(in the rows, 128 means zero)
One hidden turn or mirror swaps the rows below in pairs. Which row is each named row swapped with?
The rows were stretched afterwards, more along some directions than others.
Q_498: [123 132 122 186 132  99 124 149 133 117 134 154 146 145 119  99 121 143
 155  94 136]
Q_657: [138 102 133 171 128 112 125 149 107 107 130 145 139 141 125 125 104 140
 127 119 118]
Q_944: [133 122 133 176 138 100 130 155 131 118 133 160 144 148 130 104 123 158
 148 116 127]
Q_105: [143 119 140 164 137 120 119 180  99 120 135 181 141 120 155 146 131 128
 128 105 114]
Q_165: [131 108 128 148 122 127 127 125  99 124 136 136 130 135 131 142 105 120
 143 120 118]
Q_196: [121 110 111 147 112 106 122 156 115 114 123 150 117 111 130 143 115 126
 146  98 128]
Q_490: [123 128 119 143 153 107 128 178 116 113 115 163 129 109 147 126 141 120
 146 101 135]
Q_601: [125 117 120 152 134 116 134 136 110 102 118 133 136 135 110 121 113 141
 140 119 137]
Q_606: [122 129 115 162 115 109 134 142 125 117 108 148 130 108 128 137 117 160
 128  92 135]
Q_390: [128 133 128 145 127 114 118 153 109 143 142 148 120 123 149 121 117 141
 140 103 135]
Q_180: [131 120 122 168 139 100 116 164 127 112 139 181 131 124 109 122 138 134
 151 102 115]
Q_239: [137  97 127 157 134 122 146 155 114 104 128 160 144 129 129 147 126  99
 147 117 122]
Q_946: [133 127 136 155 129 120 123 149  91 124 118 168 134 119 142 128 119 123
 141 130 132]
Q_791: [129 134 125 147 148 112 128 177 128 131 130 181 131 108 153 140 139 131
 142 104 126]
Q_849: [128 118 116 155 149 114 146 158 104 103 123 167 137 115 149 152 127 130
 140 104 123]
Q_538: [132 118 127 153 158 113 106 171 122 122 157 172 146 140 133 111 133 106
 145 122 105]
Q_772: [126 122 119 121 145 109 119 171 111 115 128 167 122  92 157 154 134 119
 133 104 113]
Q_206: [133 121 132 141 147 111 106 161 118 127 126 155 148 118 136 117 134 135
 136 125 101]
Q_441: [141 125 124 166 129 120 140 150 120 129 140 182 133 133 129 147 124 143
 149 113 127]
Q_447: [130 117 120 140 156 101 106 167 116 122 154 156 133 123 135 130 132 120
 157 100  97]
Q_554: [124 116 127 157 130 110 149 148 116 111 115 147 119 118 147 135 118 136
 137 106 150]
Q_155: [126 106 124 129 140 107 120 163 110 105 132 158 141 112 129 137 131 103
 137 119 118]
Q_413: [116 113 121 153 125 126 131 136 120 108 124 136 140 131 128 136 102 128
 140 118 119]
Q_97: [142 114 137 157 131 111 131 172  94 113 135 182 128 123 130 143 126 125
 142 119 128]
Q_900: [111 135 116 145 143 103 141 156 119 109 111 152 131 113 143 125 118 129
 148  97 148]
Q_882: [125 112 123 170 140 111 132 166 139 105 126 164 138 123 138 120 136 116
 135 105 130]
Q_101: [143 110 132 157 142 119 120 168  96 109 153 185 138 139 146 150 125 105
 146 120  97]
Q_217: [127 117 127 163 154 119 127 175 119 105 142 184 144 133 144 133 129 109
 147 119 105]
Q_15: [132 120 119 135 153 109 137 168 114 109 124 165 125 110 149 145 139 141
 136 110 119]
Q_35: [127 131 115 160 123 113 139 160 131 133 125 175 127 107 132 141 121 146
 135  91 134]
Q_250: [139 119 130 146 156 119 110 171 113 126 155 181 140 129 148 124 135 126
 141 128  99]
Q_461: [123 132 133 157 127 115 137 149 112 124 104 153 132 113 150 125 113 144
 127 116 148]
Q_843: [134 125 121 158 145 118 112 161 127 123 133 164 155 124 124 122 131 130
 130 110 107]
Q_978: [125 115 120 161 135  97 151 141 130 110 143 161 134 136 120 122 120 142
 148 105 145]
Q_424: [134 128 128 147 153 116 120 157 103 128 137 155 149 127 133 128 111 137
 142 117 115]
Q_583: [126 115 135 168 131 126 133 146 108 112 114 150 130 130 156 142 110 142
 125 128 125]
Q_226: [120 113 124 146 119  99 125 150 112 111 105 140 114 105 134 129 121 143
 141 103 138]
Q_88: [127 116 127 183 127 110 123 136 125 109 144 150 152 150 116 120 107 141
 140 108 118]
Q_55: [126 120 120 137 156 106 124 147 126 108 141 141 135 130 155 127 127 144
 138 115 101]
Q_500: [123 119 133 126 168 109 120 164 117 118 133 150 145 119 165 122 122 122
 137 133 110]
Q_867: [130 115 135 180 119 110 122 145 115 111 138 154 140 144 131 122 111 147
 148 115 122]
Q_360: [123 121 111 137 130 105 134 135 112 109 138 156 136 115 133 142 113 126
 152 101 117]
Q_58: [132 122 132 149 164 113 125 160 119 116 151 175 153 137 144 122 128 127
 140 129 113]
Q_557: [143 119 138 189 128 108 120 168 121 134 143 176 140 141 119 117 114 139
 145 113 122]
Q_372: [132 110 120 157 141 111 137 161 116 118 142 184 127 126 115 145 129 123
 155 112 127]
Q_880: [131 117 125 137 129 112 138 141 102 126 132 153 120 118 122 139 112 144
 145 113 142]
Q_22: [125 114 123 153 119 115 136 141  92 102 123 151 131 131 119 140 103 129
 140 126 136]
Q_363: [129 115 138 172 126 107 115 152 130 125 147 163 139 143 126 109 118 129
 142 125 123]
Q_482: [127 121 121 154 132 122 139 162 130 121 110 162 139 106 131 147 127 125
 125 105 126]
Q_121: [109 131 105 138 144 101 125 145 134 102 130 146 138 107 143 130 126 134
 144  89 121]
Q_495: [132 112 139 171 140 102 127 165 141 124 142 170 139 134 145 121 120 140
 135 122 114]
Q_509: [119 126 124 144 138 118 140 165 100 106 102 147 140 108 148 141 120 117
 142 103 142]
Q_449: [124 125 124 140 152 110 106 179 116 124 142 182 117 115 166 138 133 123
 145 119 105]
Q_221: [129  99 136 151 141 102 106 165 122 107 124 151 130 119 146 120 132 120
 138 117 103]

Q_606 pairs with Q_490
Q_35 pairs with Q_509
Q_360 pairs with Q_239
Q_538 pairs with Q_88
Q_58 pairs with Q_363
Q_165 pairs with Q_101

